Input:
[[  9 -11   3  37 -30   6 -22  -6  -3  26]
 [  1   0   0   0  -1   1   0  -3  -1   0]
 [-10 -51   1   3   6 -57   5  23   8   4]
 [  0   1   1  -2   2  -1   1  -1   0  -2]
 [ -5   0  -2   3 -11   6   1  -6 -11  13]
 [  0  13  27  -7   0 -26  -8  -6  -2  -4]
 [ -1  10   0   2   0  -8  -1  33  27  12]]
Output: 4

Input:
[[ 22  11 -42   5 -17 -11 -16 -39 -16   5]
 [  2  -7 -46 -16  11  11  -7   3 -19  50]
 [-10  37 -23  24  11 -16   8 -39  19 -16]
 [ 28  24 -14  11   5 -24 -16  -2  -4 -18]
 [  1  10  -1  34 -43 -24  -4 -39   0   7]
 [  8  36  -9   1 -14   1  24  32   9 -18]
 [ 20  16  -1  34 -23 -24  30   1  24  -2]
 [ 56  13 -19 -30 -27  61  41  22  14  50]
 [ 65   2  -7 -32 -40  64  26   8  18  49]
 [  3  37 -39   8   3  18  21  32 -19  12]
 [ 65 -14  -5 -32 -43  64  41   3   9  50]
 [-10 -14 -46  28 -21  19   3   0  24   9]]
Output: -16

Input:
[[ 53  -7 -17 -16  -9   7]
 [-39 -29  -5  18  -1 -38]
 [-49 -17 -10 -18  -2  23]
 [ 51 -11 -13  20 -12 -51]
 [ 24 -14  -7 -21   7  39]]
Output: 23

Input:
[[ 59  31 -14  -3  -2  41   9   2 -12  22 -24 -34 -27 -34  32  26]
 [ -4 -21  10 -48 -23 -18  -2   3   1  29  38  29  45  54  -5 -24]
 [-43 -30   5 -32   2   5  -2  19  67   0 -33  11 -25  34 -19 -16]
 [-27  -5   6 -18 -17 -43   1   9  31  32  46  50 -13  46   7   6]
 [ -5 -24   8 -40 -17 -21  -5   6 -15  20  41  15  66  38 -17 -26]
 [-10 -41  -3   7 -33  11 -23 -36 -34 -28 -24  -5  45   2 -32 -43]
 [ 41 -13  19 -10  27  42  19 -23  -8 -48 -42 -10  37 -14  -6 -28]]
Output: -16

Input:
[[-22  59  38 -18  45  17 -23  -8]
 [-32  30 -21  -4  22 -11  21  20]
 [  1   7  13 -10  14  -2   1   4]
 [-26  -7 -34  27  -8  -1  10 -24]
 [-18  24  -1  -4  19   1   7  -4]
 [ 24  -1 -10 -11 -30   1  -2  37]
 [ 14  18  60 -16  25  20 -37 -20]
 [-26   0 -22  -2  26 -26  43   8]
 [ 25   5  33 -19   3   9 -12  -4]
 [ 21  -3  18  -5 -14  11 -27  10]]
Output: 4

Input:
[[-32  -9  -5  -1 -17 -34  21 -38 -10  -1  -4]
 [  6  17  28  -6 -32   3   5  -4   2 -15 -25]
 [ 44  -1  29  -9   2  -2  -4 -21  32  19   5]
 [ -3  13 -18  15   1  25   4 -18   7 -33  16]
 [-12 -26   2  -6  18  28  -9   8  -2 -21 -11]
 [  6  14 -32 -40 -18  -6 -47 -13  -7  18   5]
 [ 30   7 -31 -48   4 -16   3  12   6 -20  -6]
 [-27 -19  -1   1 -24 -50  16 -38   0   5  -1]
 [-27  15  -3  12   6 -16  16  38  24  43 -18]
 [ -6 -13  10   2 -30  28 -11 -13  32 -10  24]
 [ 21   3   5 -17 -21  18  17 -12   3  19  26]]
Output: 5
---
[[-20 -37  35 -17 -21]
 [-30  14 -38 -32  49]
 [ 45  56  26  -4  31]] yields -38

[[  0  23  -1  58 -12   2]
 [-23 -25 -20 -49   0  33]
 [  7  31 -28 -67   3 -18]] yields -49

[[ -3 -32 -33 -43  34 -46 -12]
 [-36  26 -58 -60  31 -49  40]
 [-20  33  21 -38 -53  -1 -18]] yields 31

[[-21   6  12 -15  -9   7]
 [  7  11 -36  17  14 -11]
 [-48  57 -44  56   0 -39]] yields 17

[[-17 -33   0  67 -11  38]
 [-11  20  14   4  51  -4]
 [-16   0 -18  23  -2 -35]] yields 4

[[ 55 -48 -34 -42   3  24 -21]
 [ -9  36   2  37 -18  12  18]
 [ 22 -14 -19 -20  64 -45  32]] yields -18

[[  2 -10  -2   0   1 -12   1]
 [ 51  13  -5 -69 -19  -3  -9]
 [  5  -6  -5   7   4   6  -9]] yields -19

[[  1  27 -20 -16]
 [ 44   6  -2 -60]
 [-10  -4 -20 -16]] yields 6

[[ 15   3 -19  -5  15  -8]
 [ -6 -10 -26 -22 -29 -55]
 [ 35  19  12   0  25   7]] yields -22
---
-1.049,-0.264,-1.794,-0.418,-0.525,0.350,2.064
-1.545,1.164,-0.126,0.588,-2.085,-1.542,-1.536
-2.249,1.100,-0.440,0.000,-2.038,-0.937,0.617
-> 0.588

1.075,0.405,1.071,-0.249,-1.064
0.776,1.275,2.046,-0.484,-2.155
-0.648,0.966,-0.006,-1.680,0.391
-> 2.046

-4.7,15.0,-7.2,15.5,1.8,0.3,-17.9
-4.3,15.1,-9.1,15.3,-0.5,-0.9,-18.5
1.7,15.5,4.9,17.7,16.9,11.7,18.6
-> 15.3

35.2,-46.7,41.1,-40.0,-70.3,-39.0,-95.6
40.1,76.3,161.5,-13.9,219.0,-53.8,67.8
-166.5,-13.9,41.1,-91.2,-78.3,16.3,-84.2
-> -13.9

0.858,-0.937,1.077,-0.862,1.409,-1.314,-1.750 -> -0.862

-0.14,0.00,0.11,0.10,-0.15 -> 0.11
